Each path below is one point turned by a fixed rotation once a step. After each direction that follows a path, write how fast that rotation turns it, in degrees per step (0 if it stays still).
Each turn is a multiple of 5 degrees from 10 to 175, or 0.
Each row of a path follows its step; steps can be skipped.

step 0: [ 17   8  20 -19  27  14  -9  15   7 -13  -2   4  14 -25  11  -5  12  -6
   6  -8  34   8   2   7   4 -27   2 -14   8 -16   1  -3   4   4 -10]
step 1: [-16   2  -3  18   6  -2 -11 -28  15  16 -27  19  15  -5   2 -15   2  -1
  -5  -1 -22   6  15   6  -3  22  13   9  -8  -6  35  -1  -2  -3   1]
step 2: [  4  -9 -10 -12 -26  16 -20  -2  22 -27  16   2 -15  -8 -15  -1  -4  24
  14  -5   1  15  -6  -2   0 -12  -1  27 -10  21 -15   7   8   4   2]
step 4: [  2   4   3   4  17   3  -4  12  -7   6 -14  11   7  -7 -12   7 -14   3
  -7   6  -7  -8   0  17  37 -26  29  13   2 -24  -3  15  12  22   2]
step 5: [ -5  12  -7  20 -17 -23  -5 -10   2  23  -1   5  -5   6  -9  20  15  36
   1  10 -12  14  10  10 -14   9 -21  -3  -6  13  14  21   6  -8   5]
step 6: [ 10   1  10 -24 -16  15   4  18  12  -2  26 -22   3  -9  28   6 -12   9
   0 -35  18  14  -4   6   3 -18   5 -14  -3   0   0   0   0   4   5]
step 8: [ 18   7   7 -11 -20   6  -1 -13  14  -7 -13  19 -11 -10  -5   3 -11   6
  14   7  -8   4  12   7  17 -24 -13  36  27  -4  -5   9   5  -9 -18]
step 9: [ 16   6 -18  -8  -8 -15   0  21   2  15  12   5   9  13  -8   2  -1   3
  18 -20  -7  11   2   3 -30  39   1   3 -11   0   4 -18   2 -22  10]
step 10: [ -3 -11  -8  -1  -8  16  12  16  14   0   0 -20 -21  -6  -7  -5  -7 -12
 -20 -12   7 -21  -9   0   9 -10  20   4 -10 -33 -21  10  12  20   4]
[ -8   3  -4   8   0  -2   4  10  -3   5   2   5   5  -2   1  -2   7  -2
  -1   9  -4   2   3   3 -14  -1  -1   3  -1   5   3  -8  -3  -2   5] : 175
[  5  -1   6   5   3  -2  10  -3  -8  -3   8   4   6   0   3   2   6   4
  -9 -13  -9   1   4   0   0  -4  -4   1   2   4  -3   2   2   3  -3] : 45
[ 6 -3 -2  9  7  5  2  1  3  3 12  1  0 -2 -6  0 -7 -5  6  4 -4 -5 -7  4
 -1  9 -1  8 -3  1 -4  1  9  2 -5] : 55

step 0: [ -2 -17 -18   3   9   7  -8   9 -19 -44  -5  19  25  23  31 -11   1  -6
  26   4   1 -12 -23  -4  -8 -11   8  -4 -17  -6   9  23  16  16 -15]
step 1: [  2  -3 -12  27  -2   0  -6  20  11 -32 -12  16  28  18 -18   8   8   6
 -32 -23 -26  13  -9  -7  -4   0  20 -15 -11  -2  16   6 -12  29  -4]
step 3: [ -4  -9  11  13  19  20  -2   2 -14  -4  28  12  -5  11  30  11 -33   8
   0 -20 -15 -38 -11  -3 -10  10  20 -23  -9  19 -27   4  -4   9  -4]
step 4: [  5 -18  19  10  -6   7 -20   5   1 -12  -8  13  16  15  22 -29 -22  18
  -6   8  18 -11 -23 -19   1  27  23  -8  -8 -28  -2  -5  -8  33  -1]
step 6: [ 17  15 -10  21 -23  -6  17 -27  16  -3   1  10   4  15  13  -5  -9   4
 -10  17 -33 -16  -2  18  21  -8  23 -28  -3  23 -17 -15 -10  18  17]
step 8: [  1 -21  17  22 -16  -2  -7   4  -5 -32  -6  11   5 -15  -2  -2 -17   3
  -8 -28  -5 -26   9  -5   5 -11  14   9  27 -20   4  15  -5  48  11]
step 9: [ -9   9  24  20 -18 -22  11  22  44 -15  -1  12  22   5   2 -15 -13  -3
 -22  22  -6 -19  -2   1  15 -30   3   5   9 -12 -15   1  -3   3 -20]
step 10: [ -9   8  13   8 -11 -15  19 -11  22  -1  15  13 -28   3   9 -15   8  11
   6 -29 -31 -29 -22 -19  14 -16  25  -2 -16  19 -19  10  -5 -15 -11]
step 11: [ 28 -25   3  -9 -12 -12   8 -13  -4 -29  14  31  -9  -2  23 -13  13  31
  13   5  22 -22 -25   4   6 -14  10  -4 -19  -8  -5  13 -14  16   8]
[  6   1   4   3  -2   7  -4  -5   7  -5  -2   2  -4  -1   6   8   0   4
   6  -8   8   8   0  -3  -6  -2   0  -2  -5 -11   8   1   1   5  -2] : 100
[ 7 -9  0 -3 -3  2  4  7 -8 -5  2 -2  2 -4 -6 -9 -3  9 10 -2 -5 -3  4 -5
 -1  7 -1 -1 -9 -2  5 -2  3  0  0] : 100
[  2   6   9  -6   1   0   1   4   5   0   4   1   1  -3   2  -1  -5   0
  -8  -7   8  -8   5 -13  -1   6  -2   3   0  -2 -10   0  -1  -5  -4] : 60
[  1   7  -1   8   1   6   4  -5  -3   1  -2   5   0  -7  -6   2   4   4
   0 -12  -5  -2  -2   5   7  13   4   0   6   1   1   5  -5   1   0] : 155
[ -5  -1  -6   6   1   1   2   2   4  -1  -2  -3   9   3  -1   2  -4   4
  -2   4  -1   5  -2 -10   5   4  -2  11   5  -6   1   8  12   5   0] : 90

step 0: [ 17  -2 -24  -3  -6  -7 -15 -28  13 -10   1 -27  15  11  -2 -14  11  -6
 -29  13   6   2  16 -16  -1  -5  -8  -8 -13  12   4 -14 -22 -11 -16]
step 3: [ 24   6 -15   8 -21  -6   9  11   7  -1   9   1  20  18 -17 -10   6  -2
 -22 -12  25 -32 -14 -17   9   2   3 -14  -6   1   0   7 -15 -17 -10]
step 4: [ 15  -1  -9   3   0 -14  -3  -6  20  29 -25  17  -1   0  -3  -3 -21 -20
 -18   7   5  13 -12 -12 -10 -14  -5  18   6  13  13  12 -14 -28  -5]
step 5: [ 24  29 -22  -7 -12   6  -3  -5  10  13  -5 -13  17 -10  -6  -5 -14  16
   7   9  12 -10   5 -16  14  18   6  -6  14  13  10  -1 -38   5  -1]
step 6: [ 13   3 -19  -7 -24  -7  26  -7  17 -10 -14 -12  -6  -9  -6 -32  -3   5
 -23  -6   4  -8 -18  -5 -22 -20  16  18  -2   4  -5   9 -10  -9 -15]
step 7: [ 17  14 -19   2 -28   3 -12 -12   4  16 -17  22  17 -18  13  16 -21  16
 -15  -2  14  13   5 -13 -12  -2  -9 -14 -14   5  -5  14  -4  -1 -11]
step 8: [ 25 -16  -1 -20 -13 -17   7  -9  24   1  -3  -7   5   2  -3 -12   1  26
  -9  28  16   1   5 -12  18 -12  20  -7 -18  16   6 -15 -16 -14  -9]
step 9: [  8   8 -30   5 -17  24   9 -22   7   3  10  12  15  -3   3  -5   6 -21
  -3  14  21   6 -13 -20 -17 -11   1  12 -13   9 -22  -7 -17 -23   1]
step 10: [ 16  -8  -2   1 -11  -2 -14  -9  25   9 -10  -5  15   1  -2  20 -14  24
   8  15 -12  -5 -13 -25 -10  12  10   7 -11 -18   3  15 -21 -18 -22]
[ 5 -8  7  0  5  1  8  3 -4 -3 -5  1  4 -1  8 -5 -1  7  5  4  6  3  1 -7
  6  7 -7  6  7  9 -1 -1  0  4 -3] : 120
[ -4   0   5  -1  -5   1   3   4  -9  -3  -6   0  -3   0  -1  -1  -4  12
  -1 -11   1  -4  -6   0  -7   2   0  -6  -6  -6  -4   7   2   2  -9] : 85
[  3   7  -3   2   5  -6  -4  -7  -8  -5  -5  -1   2   0  -2  10 -12  -1
   5  -1   2   5   2  -2  -7  -1  -8  -3   4  -2  -7  -8  -2  -3   1] : 145

step 2: [ 12  -2  17 -16 -10 -22   0   8  -3 -14 -17  -4   2  -7   1  -1 -11 -25
  -8 -20  13  -2  21  32  20 -10  11 -15  -9  13  11   1  -2 -32   2]
step 3: [ 17  12 -10  -2 -12 -14  17  14  -4  12 -10  15  -4 -22  14   0 -15   5
 -21   0  -3 -20  -6 -19 -15 -25  14  -7   5 -11 -19 -14 -20  31  -2]
step 4: [-21  39 -10   8  -5  -6  22  13  13   6  -4  -6 -10   6  15   4  -7 -24
   4   7 -15  -6 -12  -5   5  25  -5   6 -22   3  13  16   5 -26  -7]
step 5: [ 21  24  -4 -14 -10   6 -18  13   3   6 -20  13  23 -20  -8 -29  21  16
  -2 -22  19  11 -12   6  12 -13   5  -3 -12 -13   4   2   2 -12  19]
step 6: [ 11   9 -27  19   2  -5  -4  -9  31 -14   0  31 -18   9  -7  20 -19   8
   3  13  -1  -6  -2 -11   0  -1   9  24   5 -13 -12 -10 -28 -12  -5]
step 7: [ -8  -3  -1  -6   2  -7  18  28  17 -14  25 -11  14  -8   6 -20   7 -31
 -10 -19   0  14  23   6   2   0 -18  13  -5   1   5 -14  -5 -30   4]
step 8: [ -2  11   0   8  14  21 -10  -2   3  23  -3  15  14   4  17 -11   6  14
 -15   3  15 -23  -7   6 -38 -25   1 -12   7 -24 -15 -14  -8  -7   8]
step 9: [-19  12 -11   3   4  27  28 -13   2 -22   9  -4   0  15 -25  14 -10  -7
   5  14 -14  -4  -5 -27   2   3  -5  -2 -12   3   9   9 -10 -28  27]
step 11: [  6  -3   1   3  17 -19  10  -1 -16  -7  -9  32  -8   4   3  13 -28   4
 -19  17   6 -24  23 -19  -1 -14  -1 -11   4 -12  -3  -8 -29  12  12]
[  2  10  -3  -5   1   6  -4  -1  -6  -1  -5 -10  -4   7   7  -6  -2   7
   2   5  -4  10   0  -7   1   3   8   0   2  -1   1  -4   2  -5   5] : 80
[ -6  -6   1 -10   5   6   4  -3  -2  -4   7  -2   4   6  -4   8   4   9
  -1   1   5  -5   9   2 -10   2   2   3   0  -1   4  -4   0  -3   6] : 35
[ 2 -6 -7  1 11 -3  2  6  2 -3 -5 -9  1 -5 -2 -4 -7 -2  3 -3 -7  1  1  6
 -6  1 -1  3 -2 -1  4 10 10 -5  1] : 135
[  0  -3   6  -1   4  -8  -3   0   0   5  -2  -2  -1  -3  -2  -1   0   5
   1  10  -5 -11  -6  -4   1  -2   2  10   5 -10  -9   3  -5   1   7] : 140
[  8   3  -3  -1   8  -4  -2  -9  -4  -6  -3   6  -2   1   1   6   7   1
  -5  -4 -10   0  -5  -6 -10  -1  -3  -4   1  -8   4  -1  -2   2  -7] : 140
[-4  3  1  0  2  0 -2  9 -7  3  5  3  8 -1 14 -7 -4 -2 -1  5 -4 -6  3 -3
 -7  5 -7  4  1  4  6 -1 -5  6 -5] : 90
